In the rows, zero is written as 128.
Where one turn sends some rows of the set: a few examples, then the rows asked
K_562: [106 130 143 148 141 130 118 116 153 138 141 128 183 181 112 137 144 148
 141 122 117 167]
K_199: [ 93 116 163 114 120 140 131 119 135 110 161 142 127 131 111 140 127 146
 117 142 125 182]
K_667: [105 135 132 125 127 120 146  77 159 127 145 134 135 143 111 109  92 144
 119 168 125 171]
K_429: [126 110 144 151 107 119 117 128 171 123 128 144 147 149 101 131 146 146
 123 161 135 167]
K_742: [103 125 137 125 112 132 160 110 143 138 164 157 152 165  94 126 119 128
 136 126 114 173]
K_627: [123 135 174 110 125 118 128  97 155 118 135 136 153 158 103 101 159 140
 115 144 105 153]
K_101: [ 99 112 138 139 149 133 130 102 183 121 158 123 114 160 109 126 113 133
 113 149 145 149]
K_312: [127 129 134 120 149 148 116  99 139 135 149 140 165 155  97 111 136 140
 118 137 154 162]
K_469: [ 99 100 133 137 125 142 140 119 150 127 161 147 126 167 111 161 126 136
 111 160 105 161]
K_3: [113 145 140 128 126 132  88 110 168 126 153 121 155 170  94 108 129 145
 126 143 146 161]
K_239: [112 110 136 118 129 127 115 105 173 112 155 127 134 149  96 120 111 140
 124 187 117 170]
K_869: [113 136 130 152 157 149 112 114 156 115 155 122 160 172 118 104 113 117
 108 130 102 159]
K_747: [107 109 142 157 111 138 156 120 164 119 157 132 144 150 114 131 137 124
  96 139 121 177]
K_593: [109 130 146 132 123 133 140  82 147 122 140 113 139 181 102 146 131 134
 122 108 109 160]
K_818: [113 111 148 134 136 132 124 117 145 115 135 150 136 183 162 133 128 149
 122 145 134 163]
K_232: [121 127 124 112 143 151 151 111 150 125 124 110 129 153 117 124 136 146
  99 153  94 167]
K_96: [104 120 138 124 151 126  99  95 158 135 120 137 148 160 107  87 129 157
 125 159 118 160]
K_563: [126 121 146 132 131 129 119 117 130 122 139 145 145 139 112 120 116 145
 121 117  75 177]
K_116: [131 151 139 131 155 151 118 118 148 107 123 146 138 155 120 135 130 161
 119 138 141 175]
K_436: [102 108 140 114 121 117 132 116 121 125 163 104 156 164 123 121 123 147
 110 154 130 158]
K_374: [123 132 133 119 139 136 147  98 162 146 153 139 120 146 100 126 138 106
 127 163 118 173]
K_156: [124 130 147 118 149 119 136 120 172 132 149 126 158 168  97 125 101 129
 110 143 113 128]
K_38: [132 129 148 133 148 126 123  94 165 139 143 129 156 180 155 120 132 118
 136 136 109 159]
K_126: [113 162 154 126 149 133 120 113 174 135 127 138 152 196 126 117 129 140
 121 128 110 174]
K_617: [105 138 139 134 119 133 145 117 150 116 150 151 165 166 131  84 128 143
 122 143  88 167]
K_171: [107 136 147 129 143 129 138 118 127 124 145 157 132 173 124 136 144 163
 124 132  88 181]
K_870: [124  95 137 135 142 117 124 128 155 116 128 156 133 163 109 135  98 157
 133 144 107 164]
K_359: [114 149 148 127 129 137 146 122 168 134 134 142 143 146 136 147 125 145
 133 146  82 162]
K_999: [112 148 152 141 117 119 117  92 167 120 118 128 145 164 114 146 104 145
 134 153 137 180]
K_272: [110 131 140 130 142 132  95  85 127 130 157 118 133 151 114 112 127 113
 120 154 121 174]

K_312 -> K_747
K_199 -> K_562
K_429 -> K_818
Now find these:
K_469 -> K_126
K_436 -> K_593
K_272 -> K_742

Where one turn sends some rows of the set: a few examples, then the rows asked
K_213: [125 113 133 140  89 150 134 125 144 141 107 107]
K_41: [137 121 117 145  92 114 132 115 118 105 146 131]
K_793: [134 114 116 146  96 118 124 107 118  93 144 129]
K_561: [151 134 122 149 107 136 105 121 139 101 127  82]
K_117: [132 111 124 132 107 136 116 104 151 126  88 107]
K_770: [ 89 120 141 135  98 137 133 122 145 124 125 121]
K_852: [ 93 128 132 128 107 130 137 127 144 133 125 121]
K_984: [158 116 133 141 133 136 137  97 149 109 123 100]
K_683: [146  96 121 155 121 128 110 113 169 119 140 128]
K_433: [155 112 146 150 110 152 148 108 146 118 140  95]
K_856: [153 108 146 150 114 151 141  99 147 105 135  97]
K_57: [134 119 119 131 112 135 125 117 149 139  92 109]
K_33: [155 108 140 144 122 144 134  92 147 100 127  97]
K_88: [ 90 128 122 127 115 145 125 118 147 100 145 113]
K_668: [ 91 129 121 128 113 144 127 126 148 106 147 114]
K_594: [123 104 140 139  84 155 124 113 147 129 103 102]
K_726: [138 116 113 143  99 113 123 105 119  93 137 130]
K_625: [159 122 140 144 123 144 150 111 145 124 135  99]
K_854: [ 88 113 134 125 111 131 121 105 148 108 111 120]
K_873: [150 131 128 152  97 142 107 124 136 106 132  82]
K_383: [ 89 126 121 126 116 141 123 119 148  96 138 112]
K_395: [136 116 120 147  91 118 129 113 119 101 146 129]
K_50: [147 101 119 152 122 126 115 117 166 125 141 129]
K_254: [153 136 119 147 108 135 106 125 137 106 128  83]
K_815: [152 135 128 150  99 140 112 128 134 111 134  83]
K_844: [130 120 125 133 102 142 131 127 148 148 101 106]
K_431: [ 95 122 127 123 120 123 121 111 148 116 108 125]
K_520: [142  90 129 160 107 135 116 117 164 118 147 128]
K_949: [ 93 131 118 124 121 137 122 118 148 100 138 113]
K_39: [ 86 113 141 132  98 137 123 110 147 112 122 121]
K_238: [140 122 112 144 101 113 128 115 120 105 142 131]
K_959: [138 119 110 144 101 108 126 110 119  99 138 130]
K_609: [151 130 127 149 102 142 104 120 136 100 130  80]
K_457: [ 94 134 117 125 120 139 129 127 145 108 142 116]
K_177: [ 94 133 115 124 124 138 125 124 148 107 141 113]
K_633: [146  98 122 157 114 131 119 124 164 130 145 129]
K_417: [143  91 126 157 115 132 110 113 165 115 142 127]
K_543: [126 102 133 136  95 146 115 104 151 118  92 103]
K_589: [154 137 123 150 106 136 109 130 135 113 132  83]
K_734: [162 123 131 141 130 138 143 105 148 121 127 101]
K_60: [143  94 127 160 109 133 119 123 163 125 149 129]
K_87: [ 97 130 124 127 119 123 130 123 144 128 116 123]

K_633 -> K_50
K_88 -> K_668
K_856 -> K_433
Now find these:
K_726 -> K_793
K_854 -> K_39
K_57 -> K_117
K_815 -> K_589

Where one turn sends some rows of the set: a few examples, then the rows asked
K_628: [126 146 136 131 127 146 121 128 144 105 122 111 110 119 149]
K_634: [141 131 116 153 125 112 150  93 148 135 115 125 101 116 109]
K_692: [ 95 139 125 123 149 154 151 120 156 137 136 137 134 130 119]
K_58: [ 95 128 107 133 154 133 135 138 130 135 143 138 131 133 122]
K_401: [128 134 112 125 139 131 109 128 134 101 113 126 123 140 146]
K_892: [130 137 104 126 120 141 111 144 141 110 115 116 117 135 112]
K_17: [136 133 105 164 144 129 152  86 133 148 122 128 109 118 126]
K_671: [144 120 115 162 129 136 121  81 136  99 126 137 119 118 110]
K_200: [147 111 129 153 141 127 124 101 132  95 121 137 106 110 118]
K_111: [137 132 122 152 152 132 163  92 141 142 105 125 108 117 116]
K_9: [ 95 154 118 140 138 161 126 106 135 130 140 138 141 105 121]
K_109: [142 139  97 138 133 163 121 132 134 109 122 119 146 131 120]
K_968: [134 130 114 151 138 116 149  94 144 142 113 127  90 124 117]
K_409: [138 146 107 153 122 146 112 146 128 106 139 119 123 118 121]
K_772: [ 96 141 114 143 147 149 144 117 142 141 152 140 140 123 129]
K_835: [ 91 132 122 125 141 137 139 139 148 137 143 129 113 130 119]
K_751: [ 96 136 110 137 155 127 134 129 137 133 143 149 135 133 120]
K_70: [148 110 112 157 132 140 123  84 132 104 127 137 115 118 128]
K_688: [ 95 144 103 134 147 137 111 114 128 123 132 151 140 123 113]
K_956: [147 109 124 144 126 140 126  86 147 102 120 130 100 120 120]
K_36: [150 114 133 153 140 151 136  89 136 100 118 131 115 106 123]
K_725: [143 129 111 157 141 105 148  97 132 129 110 135 116 117 106]
K_558: [ 91 150 124 128 134 132 113 123 144 122 134 142 113 114 108]
K_515: [ 95 131 119 121 148 157 150 129 148 139 135 127 131 130 120]
K_932: [ 93 146 123 115 137 157 127 107 154 126 120 136 130 121 108]
K_812: [124 104 127 129 137 127 151 123 148 144 115 130 127 142 111]
K_406: [128 146 119 149 134 143 115 125 123 107 133 120 128 116 158]
K_804: [137 149 120 141 117 167 124 138 145 111 133 109 122 116 120]
K_466: [146 132 119 152 138 125 161  89 143 133 105 126 121 113 108]
K_917: [127 104 112 146 145 131 149 117 130 147 127 136 149 138 122]
K_440: [132 144 104 151 128 141 111 147 119 110 132 122 131 114 121]
K_196: [143 120 125 150 126 140 126  82 149  98 118 132 110 118 105]
K_512: [144 122 128 158 134 128 123  92 139  94 121 137 110 113 103]
K_360: [136 129 113 160 155 112 149 100 128 137 111 136 107 120 116]
K_786: [132 137 115 127 138 161 125 113 138 108 111 116 139 132 152]
K_989: [143 133 108 166 130 121 152  85 134 137 122 128 118 112 116]
K_937: [ 90 140 124 128 142 131 138 130 155 135 145 139 114 131 116]
K_546: [136 139  95 140 125 169 122 126 130 117 123 116 147 126 126]
K_145: [123 118 138 153 124 144 157 117 143 154 144 119 124 115 126]
K_92: [132 147 123 132 119 167 129 138 143 113 119 105 124 112 116]
K_71: [138 137 105 126 127 149 116 143 144 104 114 119 126 137 109]
K_331: [120 115 130 157 128 113 141 131 133 146 147 130 114 121 123]
K_391: [146 124 129 159 134 145 132  83 138  98 120 133 120 108 107]
K_449: [ 95 134 110 140 148 152 143 127 133 143 152 130 137 122 130]

K_92 -> K_546
K_835 -> K_515
Now find these:
K_786 -> K_406
K_956 -> K_36
K_917 -> K_331
K_71 -> K_804
K_111 -> K_17
K_932 -> K_9
K_751 -> K_937
K_466 -> K_989
K_512 -> K_196

